128 stands for zero in the data rows.
Here are some points, one per row:
[164 163 170  97 128 123 181 112 162 160 150 113 175 135  94 137  82 145
 169 138 148 157 149 119 176 136 141 103 166 149 187 111 141 146 122 157
 181 183 152 150 175 136 120 166 128 128 126 157]
[127  89 144 194 160 182 165 125 164 186 214 152 164 157 150 163 171 118
 109  98  97 157 144 159 138 125 121 115 102 198 119 186 113 168 143 127
 180 172 155 131 140 170 169 132 188 199  86 157]
[123 149  93 132 112 151  74 151 162 123 157 154 169 171 120 142 114 147
  89 178 140 123 201 107 129 117 145 175 127 124 170 172 174 112  74 162
 169 130 109 146 168 149 151 121 149 168  97 160]
[119 188 142 131 164 147 134 185 169 175 191 160 137 117 108 155 178 150
 133 118 114 132 124 144 105 137 157 129 100 164 106  88 193  93  99 136
 153  95 161 182 133 118 105 145 141 114 156 135]
[153 108 137 124 115 172 134 129 145 176 138 113 150 122 174 144 167 190
 134 142 157 142 171 146 162 156 152 168 147 170 200 101 150 161 180 160
 144 133 116 154 121 172 127 144 166 152 156 123]
[160 120  78 179 101 128 154 153 161 141 102 164 140 137 126 128 160 129
 149 159 145 146 125 170  97 126 171 106 152 237 234 164 137 112 161  90
 113 127 166 123 110  88 152 121 128 148 162 146]
[150 112 145 143 119 116 173 141 155 165 118 146 195 152 146 136 119 152
 171 123 114 137 164 143 164 135 109 144 174 118 163 136 158 162 132 120
 152 124 140 177 145 125 113 152 120 141 105 156]
[159 160 141 139 195 179  99  62 122 151 160 166 155 101 110 101 117  89
 119 146 113 151 152 126 132 194  84 147 149 182 142 207 201 155 141 131
  67 133 155 134 148 174  90 124 146 152 167 141]
[144 172 148 146 142 152 114 148 170 147 129 137 121 129 171 141 135 163
 164  86 108 100 120 113 150 158 168 133 142 154 124 143 141 110 128 168
 117 180 179 165 151 143 185 104 156 135 104 123]
[151 118 167 123 224 135 120 101 149 167 118 195 150 127 110 160 134 160
 108 149 106 127 157  98 144 105 168 143 143 115 110 139  94 170 189 164
 141 117 150 126  81 135 117 143  86 173 140 186]
[135 135 130  98 149  73 111 180 183  75 163 140 152 195 113 180 171 178
 139 178 132 132 147 108 145 169  77 129 128 134 151 164 124  88 129 162
 109 181  88 143 128 203 135 126 149 185 184 156]
[111 157 202 129 111 183 189 168 146 163 124 144 135 112 144 151 168 151
 114 167  71 137 175 133  91 157 101 168 188 132 148 120 151 180 143 127
 142 196 101 123 112  92 180 121 150 167 143 168]
[113 141 116 121 146 160 188 157  99 162 148 193 108 156 161 177 126 133
 146 103 186 137 170 147 183  94 126 160 130 133 154 144 180 145 107 112
 107 131 139 143 112 127 139 169 155 152 195 149]
[161 134 168 141 153 190 139 129 168 138 152 159 173 148 183 135  65 140
 179 132 139 121 106 131 127 140 107 111 134 155 163  72 188 129 177 128
 153 129 102 114 112 172 168 135  95 157 152  75]
[154 161 127 151 132 174  85 151 106 120 118 142 116 132 115 167 169 147
 149 150 146 116 112 162 210 192 151  93 115 147 176 120 154 186 141 126
 175 143 144 128 136 105 128 125 139 155 121 160]
[138 112 164 132 139 157 156 129 137 152 132 158 150 141 147 154 150 123
 143 184 163 110 136 168 179 221 189 175 164 158 161 116 153 174 116 143
 186 105  95 143 149 164 195 117 166 142 160 151]
[157 121 187 118 134 120 105 190 134 133 126 126 147 131 120 148 158 140
 139 119 166 141 186 165 176 113 123 124 148 167 138 142 174 164 140 148
 179 123 170 142  76 135 135  91 152 111 130 131]
[142 153 149 126 148 150 138 166 154 153 123 137 181 166 206 133 150 140
 132 136 193 116 111 122 163 159 174 154 124 171 115 186 178 152 185 191
  84 124 147 147 129 125 178 128 163 112 104 191]
[159  78 153 122 177 199  80 181 151 108 119  91 161 159 182 141  94 184
 163 175 101 218 153 133 143 109 171 103 118 107 147 161 164 140 116 116
 102 150 156 164 158 120 199 195 199 116 140 201]
[166 118 168 153 156 169  96 172 116 106 127 141 127 125 114  86 168 150
 142 130 148 167 139 181 172 102 148 157 163 155 140 102 135 170 163 131
 176 138 136 140 170 169 105 119 150 166 138 136]
[100 125 158 164 111 102 160 105 174 154 114 141 116 158 151 156 131 148
 208 166 141 214 130 155 159 127 145 148 137 108 131 141 184 152 113 130
 124 101 152 160 141 134 107 143 128 195 134 113]
[104 165 124 126 120 150 125 154 176 175 103 144 114 137 131  83 163 165
 162 143 106 106 117 188 115 151 142 183  96 133 131 141 140 163 143 208
 142 161 142 184 152 119 120 150 164 136 179 120]
[125 158 131 113 177 169 152 150 152 105 144 104 144  97 125 124 139 132
 192  60 158 185 127 125 161 163 139 200 170 168 131 183 151  99 175 185
 135 148 149 141 145 112 172 141 142 156 128 167]
[124 173 109  75 124 173 141 129 114 170 129 160 134 117 141 183 101 127
 160 148 121 183 148 143 104 141 173 126 158 139 130 142  64 157 159 146
 136 143 167 126  99 202 140 104 165 171 188 164]
[139 202 148 173 108 101 123  92 144 136 169 131 189 114 150 160 175 173
 162 153 111 169 120 172 176 164 153 151 167 153 154 125 120 167 102 104
 114 145 119  87 157 116 182 148 127 115 149 184]
[177 133 143 102 111 132 143  90 131 136 137  90 164 121 137 212 218 190
  93 112 144 124 157 135 173 144 122 146 143 116 138 163 163 159 176 135
 145 132 215 138 154 135 130 178 136 152 179 125]
[ 88 150 174 224 162 145 155 153 129 167  51 129 178 135 154 161 155 106
 153 120 192 152  91  72 100 152 106 124 127 121 183 123 123 130 119 158
 175 177 137 183 142 181  99 172 116 132 132 206]
[130 140 162 171 126 104 143 145 152  95 129  95 121 154 114  68 122 127
 126 116 139 131 128 122 135  94 158 138 156  92 134 191 165 193 147 126
 173 148 160  82 110 167 135  89 152  90 169 131]
[150 116 193 170 166 205 176 176 124 171 123 116 193 190  98 159 128 159
 151 186 140 182 163 127 145 172 150 155 124 159 125 213  94 131 120 174
 121 130 142 136 171  92 135 135 113 106 190  64]
[160 183 170 176 112 104 131 137 166 150 174 132 172 180 136 168 118 101
 148 134 148 162 139 198 167 151 139 183 123  90 149 118 100 161 157 129
  93 183 149 209 122 137 171 139 125 114 122 139]
[151 139 123 189 126 180 151 100 145 119 129  75 146 158 163 188 147 121
 128 119 162 125 164 175 151 113 165 121 155 142 124 119 146 125 136 157
 183 142 148 141 188 134 113 121 175 178 189 144]
[124 160 161 126  51 168 134 156 157 108 175 167 130 130 146 138 101 156
 110 197 149 163  72  93 153 125 122 171 114 175 111 168 109 116 187 144
 197  74 153 156 176 124 150 171 145 123 119 189]
[185 200 158 188 147 154 159 117 148 138 164 169 163 216 113 149 206 143
 202 125 126 157 176 110 101  90 127 185 102 165 178 120 140 200 144 203
 159 111 127  99 134 172 198 185 177 129 152 163]
[148 141 111 115 175 114 152 182 119 158 170 138 146 160 131 139 149 151
 173 133 196 172 129 148 118 155 148 167 169 144 136 156 189 150 192 175
 149 181 142 118 193 105 146 118 103 187 115 169]
[165 109 142 169 125 120 151 148 129 158 110 212  99 122 166 158 110 136
 121  99 154 137 126 121 199 116 120 150 150 143 153 142 111 151  72 176
  90 141 125 135 166 164 152 158 121 137 161 133]
[146 114 166 173 129 146 128 103 113 103 135 194 156 114 135 106 198 149
 115 176 160 163 159 176  92 149 150  81 144 124 156 126 161  88 175 168
 108 135 174 160 143 170 197 143 101 128 152 128]
[171 122 181 146 160 126 101 139 152 163 120 153  85 114 124 177 121 181
 162 133 176  90 177 175 109 128 100 157 165 164 124 163 132 132 184 106
 167 153 104 140 189 142 134 154 180  72 168 145]
[150 173 158 173 159 150 166 135 159 163 237 137 146 126 124 139 128 162
 137 168 188 162 158 141 147 103 152 133 175 130 174 106 115 158 136 138
  93 203 140 172 147 151  99 135 155 102 127 185]
[104 197 147 157 179 124 114 184 131 152 142 154 145 178 145 126 142 156
 152 148 147 178 189 152 196 171 142 139 122 176 151 162 115  93 155 118
 183 181 135 138 141 156 166 153 117 176 182 125]
[172 131 119 142 114 171  92 107 138 199 146 142 109 203 126 107  93 137
 124 104 156 144 169 151 123 195 141 111 143 141  94 134 115 143 154 151
 145 135 135 130  98 122 115 157 114 161 165 202]
[153 130 168 141 149 151 209  99 178 124 126 176 120 149 119 119 169 130
 119 160 155 148 132 152 190 171 203 117 149 125 131 141 165  75 147 137
 194 155 113 125 127 131 177 130 144 125 163 149]
[137 152 145 165 155 106 120 197 120 216 139 124 108 137 108 170 128 143
  99 134 121 144 109 131 152 149 177 129 170 109 168 191 183 172 188 108
 158 114 156 155 186 203 169 196 149 145 151 115]
[104 146 148 160 118 152 134 165 182 125 192 158 145 135 193 101 115 158
 146 167 162 100 178 136 170 135 117 172 124 162 153 172 101 143 169 122
 180 158 208 141 134 143 152 181  84 167 156 138]
[176 131 161 108 144  98 170 107 124 143 132 211 178 121 128 161 103 148
 159 112 123 147 131 196 104 132 150 122  55 152 139 184 139 163 148 150
 181 204 128 134 158 137 142 169 188 172 106 147]
[106 126 168 122 200 102 151 170 175 128 145 142 134 130 169 119 168 111
 164 155 115 123 171 138 138 180 165 149  96 157 127  85 106 157 115 122
 105 113 188  79 193 133 101 180 149 132 136 142]
[165 176 132 143 146 102 148 147 124 167 116 122 194 110 164 132 140 129
 155 132 153 128 179 155 129 117 131 129 190 138  90 158  83 110 132 139
 133  84 106 133 139 147 127 170 169 148  83 135]
[105 107 100 148 167 122 126 147 170 154 171 169 143 162 160 148 160 170
 176 140 137 154  97 169 127 158 138 140 178 141 117 138 143 176 149 176
 134 136 178 164 166 159 152  96 143 114 165 146]
[135 183 176 135 202 123 150 118 114 101 164 158  86 183 212 162 105 160
  84 120 124 172 153 163  97 172 119 177 168 114 245 147 113 109 138 185
 187  87 181 147 165  95 136  89 140 150 109 139]
[135 163 154 123 127 133 161 134 177 171 170 131 118 122 162 126 165 158
 105 136 186 208 136 165 161 152  98 100 153 147 137 150 147 178 106 175
 127 128 111 144 120 137 146 170 168 144 138 120]
[101 121 171 169 127  97 145 141 102  80 151  85 133 130 109 125 115 121
  89  91 138 122 123 139 135 114 200 156 136 165 158 121 144 151 164 131
  81 123  96 179 136 154 151 175 141 181 167 126]
[159 133 120 105 135 127 139 142 185 120 161 120  87 112 195 177 178  19
 167 179 128 152 213 107 122 142 182 121 126 170 141 168 153 185 150 157
 161 169 109 182 159 136 130 170  94 104 140 125]
[151 121 165 161 108 101 158 162 128 159 156 146 146 140 177 145 138 137
 129 150 163 144 130 172 146 117 169 140 146 123 136 136 168 128 158 166
 125 144 113 110 147 127 112 157 143 190 168 138]
[183 108  62 166 167 135 190 158 227 134 117 165 140 130  88 125 145 104
 115 161 153 143 115 135 178 156 131 166 174 138 175 122 127 124 162 116
 154 127 171 149 112 111 171 145 207 151 146 118]
[ 93 166 145 103 148 144 153  83 120 164 113 104  92 163 135 135 172 176
 139 156 193 127 157 127 137 118 116 111 137 145 149 161 121 151 157 105
 124 135 131 125 142 166 146 161 182 120  71  96]
[132 164 128 119 167 144 155 154 172 134 146 144 140 210 157 121 147 166
 130 146 112  93 115 150 105 162 164 105 218 169 117 129 159 162 113 158
 141 151 165 154 153 129 136 222 146 141 159 134]
[135 130 140 162 125 146 132 145  77 106 131 169 130 133  93 141 121  98
 155 180 176 122 181 136 120 174  92 116 171 153  85  89 150 161 146 154
 127 137 197 152 147 119 207 140 169 178 131 126]
Along one direction, these points spread out more than along any other. Take the direction at right angles to it along which they spread out most. Go by this last direction. How many in every 100 of the points above lie lower along it than each point below? Round to a whole number. More than half of the points above lie lower than the first one.
[122 166 134 136 107 150 145 153 121 159 139 187 147 166 162 115 164 161
 173 148  73 117 149  95 199 107 174 129 161 167 128 127 161  99 182 183
 115 164 160 176 182 140 113 111 182 124 138 138] 34
[188 174 144 158 158 200 158 186 162 110 138 122 112 121 137 173 156 120
 136 170 148 105  90 173 160  97 147 103 141 113 148 145 124 155 137 156
 106 125 109 129 155 136 138 117 111 188 136 124] 55
[138 131  91 141 146 153 154 148 158 124 158 168 159 144 151 146 169 181
 159  72 163 172 168  77 110 178 147 134 132  99 115 143 126 163 153  80
 149 139  78 164 187 112 161  92 103 138 138 120] 43
[174  99 106  95 175 105  99 117  58 187 183 104 139 145 184 106 192  79
 152 170 112 148  66 110 130  92 113 163 133 124 132 117 120 118 104 132
 200 177 127 172 129 101 177 148 125 114 175 119] 50
[140 133 121 160 132 183 141 155 123 137 170 140 153 118 145 115 165 122
 154 167 160 104 131 151 156 188 158 136 121  39 185 137 134 105 174 129
 112 135 139 109 127 117 116 150 199 155 146 132] 46
[132 132 161 161 123 173 118  98 166 157 156 142 110 160 122 193 171 140
 188 169 148 153 120 171 146 129 182 229 178 129 143 141 165  84 111 120
 116 177 138 123 110 149 151 183 112 163  79 126] 57
[106 138 149 109 154 157 192 143 116 145 158 122 185 142 126 145 136 128
 189 128 131  90 146 208 161 125 117 126 160 116 160 184 123 141 127 130
 158  97 125 200 159 195 138 148  98 122 133 194] 73
[107 190  79 145 157 170 128 157 157 115 116 180 192 111 168 135 115 161
  97 165 166 155 165 176 148 122 149 176 143 137 121 146 156 162 126 154
 186 183 165 122 150 162 157 183 106 119 143 109] 38
[133 142 163 179 145 101 109 150 143 181 148 123 156 121 152 197 104 123
 157 143 149 118 146 127 139 130 136 125 157 121 136 149 180 129 173 152
 171 124 144  99 132 153 127 116 180 112 169 121] 71
[151 115 123 105 140 135 169 160 139 174 157  94 141 125 121 132 139 175
 152 136 176 118 143 131 101 157 173 162  97 157 143 122 130 131  87 152
 135 154 188 119 173 163 160  96 107 124 130 136] 41
[200 160 131 133 129 154 195 141 157 180  96 124 111 163 160 113 141 114
 105 170 106 178 172 170 136 149  91 169 109 136 112 106 176  97 159 110
 108 140 163 121 155 192 170 104 113 152 152 198] 41
[205 138 200 124 104 178 128 186 117  98 147 191 142 147 153 110 187 123
 152 107 174 150 124 121 117 177 178 152 185 127 134 173 148 163 110  95
 171 148 184 140 116 198  86 141 168 167 145 122] 52
[134 181 158 117 164 142 143 129 153 118 112 159 191 194 178 145 134 154
 115 181 163 120 101 132 141 122 168 175 128 190 106 140 154 161 149 102
 121 151 154 191 154 115 112 107 177 134 161 140] 38
[136 112  83 158 148 145 188 179  87  89 147 132 137 180 142 183 134 153
 119 141  84 182 149 165 139 194 128 149 134 166 126 116 136 140 156 161
 141 165 112 100 107 163  74 173 122  54  88 110] 52
[199 146 102 215 182 112 196 135  97 113 171 107 111  98 167 138 116 221
 187 201 141 132 164 104 133 171 148 153 111 152 121 184 161 156 115 148
 173 152 127 189  95 156 150 143 137 176 145 154] 48
